In the rows, 128 means zero.
Where one turn sends some rows of the set: a few examples, then the rows asked:
Z_784: [119 135 143 124 162 129 144 129 109 157 131 103 135 106 152 114 111 103
 150 117  87 113 106 114 115 122 131 118]
Z_419: [115  93 145 108 134 123 129 131 138 153 117 120  68  97 126 128 132 121
 128 141 134 152 130 132 128 114 157 129]
Z_563: [126 152  99 155  95 139 105 156 126 129 137 110 110 126 114 115 136 126
 117 105 118 132 140 120 139 141  86 119]
Z_977: [127 134 140 129 145 162 176 132 107 131 139 150 130 138 112 108 105 123
 120 134 141 149 147 134 134 167 121 127]
Z_171: [125 133 141 129 146 159 176 129 110 129 138 152 133 141 115 112 104 124
 120 134 145 145 146 132 137 168 121 132]
Z_155: [121 137 140 123 140 120 143 122 106 132 139 115 138 116 166 140 102 103
 150 105 110  89 110 104 128 133 129 143]
Z_517: [113 146 111 153 127 133 114 150 149 146 122  91 121 129 117 111 146 128
 117 120 116 148 131 126 134 130  84 111]
Z_83: [124 133 141 129 150 159 177 130 112 132 136 148 132 140 115 109 106 125
 120 136 142 150 145 133 134 165 121 128]
Z_16: [112 127 101  81 149 101  92 116 129 139 132 123 119 120 151 120 136 136
 139  94 161 131 119 160 133 142 127 119]
Z_117: [134 142 127 125 128 141 134 138  85 143 151 122 123 101 146 115 100  99
 150 101  85  98 118 112 118 134 135 123]
Z_710: [115 147 112 154 111 121 116 143 149 123 127 101 125 140 132 137 138 132
 117 111 138 126 133 116 147 138  80 134]
Z_525: [119  97 143 109 112 114 129 126 134 130 125 133  72 106 138 151 122 122
 128 129 153 130 134 123 141 125 155 150]
Z_464: [117 129  96  83 149 114  87 125 119 149 136 124 110 111 138 101 137 132
 139  95 143 142 120 166 124 140 131 103]
Z_683: [129 100 132 110 102 133 120 140 114 140 135 138  56  92 120 127 121 116
 128 127 131 139 140 129 129 127 160 131]
Z_764: [122 133  91  82 129 111  84 124 112 134 144 134 108 115 143 114 128 132
 140  85 154 126 125 160 131 149 131 117]

Z_764 goes to Z_16
Z_525 goes to Z_419
Z_83 goes to Z_977
And these:
Z_784 goes to Z_117
Z_710 goes to Z_517

